Each row is where one point has got to under a steady rotation. How many ticks took it there?
The counts run from 0 to 75.
[-18  -7 -14  19  38 -44 -22  66 -58 -70  -5  52 -67 -42  11]  4
[ 30 -32 -42  62  47 -79  30  38 -77  29  15 -18  44 -26   6]  57
[ 17 -28 -12  91  82 -37 -16  -1 -13   8  70   8   3   5 -73]  41
[  7  -3 -19  70  55 -40 -31  59 -56  14  83  12 -44  -7 -41]  29
[-26 -47   0  26  82 -40 -50  -5   1 -92   1  71 -29 -18 -35]  6
[ 10 -15 -31  64  49 -50  34  35 -77  54  35 -17  12 -13 -24]  56
[ -2 -20 -30  46  51 -68  54  33 -93  54  30 -41  26 -22  -9]  63
[ 35 -69 -25  77  84 -82 -15   7   7  -3  -4  16  49  -4 -47]  46
[  3 -34 -27  45  40 -80  40  40 -89  32 -29 -35  42 -35  20]  64
[-15 -38 -12  15  61 -46 -32  33 -24 -99 -21  64 -39 -27 -11]  5
[-15  -2 -28  79  69 -48  50   1 -53  71  47 -24  22  -7 -54]  62
[ -5   5 -11  66  66 -19 -20  39 -37  -8  83  31 -56  -9 -45]  22
[-26   9 -14  38  52 -33 -13  57 -59 -12  74  36 -90 -20 -26]  9
[ 43 -44 -40  59  57 -70 -13  79 -63  -4  12   6  25 -29  -5]  44
[  -2   -5  -40   45   49  -55   64   27 -113   56   -6  -39   15  -30
   -3]  70
[ 17 -43  -8  48  86 -65 -59  19  -3 -82  -2  49 -16 -20 -28]  19
[-25 -47 -16  54  84 -59  23 -45 -20  29 -10  -7  60  -2 -59]  67
[ 46 -56 -17  62  77 -82 -52  41 -20 -31 -10  50   9 -26 -37]  32
[  2 -42  -8  70  99 -56  -5 -12  -1  14  40  14  36  -6 -67]  47
[-18 -26 -21  77  86 -38  26 -24 -20  47  44 -20  32  11 -52]  61
[ 29  -6 -36  66  54 -52   3  69 -71  26  55  -6  -1 -22 -16]  43
[ 30 -56 -38  59  54 -82   0  57 -58   7 -11  -9  39 -14   2]  51
[  2 -67 -12  46  78 -81  17 -25  -5   5 -51  -6  60 -11 -30]  66
[  6  -1 -16  74  78 -16 -28  20 -35  -3  85  32 -39  -3 -70]  28
[ -2 -25 -12  40  39 -57 -39  80 -72 -65  28  35 -40 -34  10]  17
[-49 -30 -11  55  84 -44  57 -48 -13  34 -22 -30  25   4 -62]  74
[  1 -50 -16  79  90 -41  11 -26  -4  26  32  -9  38   4 -62]  54
[ 26  -9 -24  80  57 -45  -7  65 -62  17  80  -6 -31  -6 -33]  36
[ 43 -47  -9  60  46 -79 -48  72 -55 -43  20  26 -12 -36 -17]  31
[ -1 -27  -6  39  47 -56 -50  66 -46 -68   3  42 -54 -28   7]  11
[  6 -27 -12  94  77 -35   7  -3 -27  37  72   2  13   8 -70]  48
[ 18 -48  -4  81  85 -61 -47   3   6 -32  28  24  12  -6 -73]  33
[ -4 -33  -6  47  83 -40 -54   1  18 -66  13  59 -36  -6 -39]  13
[-12 -47 -18  37  70 -94  35 -11 -54   4 -61 -12  62 -35  -4]  72
[ -5 -44 -16  69  81 -73  13 -39  -6  10   7  -5  49   4 -58]  60
[-13 -23 -18  80  74 -42  34  10 -40  72  64 -16   9   2 -47]  55
[  7 -34  -1  76 101 -35 -36   0   7 -30  51  46 -21   0 -63]  27
[ 30 -56 -13  62  60 -72 -53  56 -21 -58 -11  45  -8 -25 -16]  25
[ -6   5 -18  44  45 -25 -30  69 -73 -13  58  23 -84 -26 -12]  16
[ 28 -18 -27  77  46 -78  15  56 -86  33  30 -14  20 -21 -20]  50
[-37 -24 -24  62  83 -42  64 -40 -40  65  28 -29  26  -5 -60]  68
[-61 -26  10  28  80 -18 -17 -10  12 -72  32  62 -65  11 -37]  0
[-47   5   0  36  63  -2  -7  22 -24 -37  84  39 -85  -2 -46]  8
[  7 -63  -9  75  89 -82  -1 -23   9  10  -3  19  53   0 -55]  53
[ 31 -57  -7  69  79 -76 -35  31  -8 -30  -8  23  37 -23 -37]  39
[-16  -1 -11  38  38 -40 -34  84 -56 -54  33  36 -66 -19  13]  10
[ 31 -69 -28  67  74 -84 -16  22 -24  -4 -23   2  70 -15 -25]  52
[ 22 -54  -1  55  89 -55 -64  13   2 -49   7  46   3  -6 -49]  26
[-44  -2 -10  49  69 -11 -31  40 -37 -28  73  26 -68  -9 -64]  15
[ -9 -36  -6  37  79 -55 -54  28 -11 -86  -4  59 -31 -29 -25]  12
[  23  -48  -18   42   40 -102   22    9  -57   10  -39  -16   64  -26
   -6]  65
[  4  -2 -18  83  75 -33   8  42 -44  36  81   3 -11  -1 -64]  42
[-27  -9  12  45  89 -20 -39   3   2 -48  53  48 -62  -2 -67]  14
[ -6 -25   4  50  94 -38 -51  -2  18 -44  34  44 -22 -10 -59]  20
[-52   6   1  32  67   4  -3  51 -55 -34  64  37 -90 -16 -26]  2
[ -6  -9  -7  86  62 -29 -12  34 -34  17  92  18 -19   7 -65]  35
[ 25 -44 -28  54  51 -85  19  38 -58  11 -32   3  55 -15   3]  58
[ 13 -66 -23  46  70 -88  12   5 -29   5 -35   5  56  -9 -19]  59
[ 52 -59 -22  63  51 -79 -39  57 -57 -26   1  23  15 -30   0]  38
[ 34 -33 -17  48  47 -77 -37  87 -55 -49  23  34 -30 -16  -9]  24
[-32  11 -19  56  74 -37  60   3 -76  66  28 -34   4  -1 -23]  69
[ 12 -46  -4  38  57 -53 -62  78 -34 -79 -13  49 -29 -23  15]  18
[ -5 -12  -9  69  87 -22 -29   5  -1 -22  71  38 -45   0 -74]  21
[ 39 -13 -29  67  43 -60 -26  79 -74   6  23  20   2 -16  -8]  37
[ -6 -40 -24  37  43 -87  40  32 -81  33 -54 -23  44 -27  16]  71
[ 35 -65 -24  66  49 -97 -24  49 -38 -15 -12  10  32 -26 -23]  45
[ 36 -14 -37  61  42 -62 -35  98 -77 -10  43  12 -35 -25 -13]  30
[-46 -15   5  35  78 -16 -29  -2  14 -57  48  52 -67  -6 -57]  7
[-32   2 -18  23  31 -20 -18  74 -67 -46  42  37 -85 -11 -14]  3
[ 13 -25 -10  74  90 -33 -33   4  12 -11  55  25  -8   4 -87]  34
[ 29 -43  -5  90  95 -69 -35  -7   9  -7  20  17  32  -1 -59]  40
[-25 -53 -20  44  95 -77  24 -52 -15  18 -47  -6  52  -6 -43]  73
[-68  -4   5  25  86  -3  -6  -1 -19 -45  56  54 -81  -6 -53]  1
[-46  -9 -12  55  79 -43  63 -38 -57  62  19 -35   8  -6 -62]  75
[ 24  -4 -22  51  50 -50 -37  84 -69 -17  54  14 -55 -20 -21]  23
[  6 -12 -42  67  56 -39  20  41 -53  61  70 -22   3 -10 -36]  49
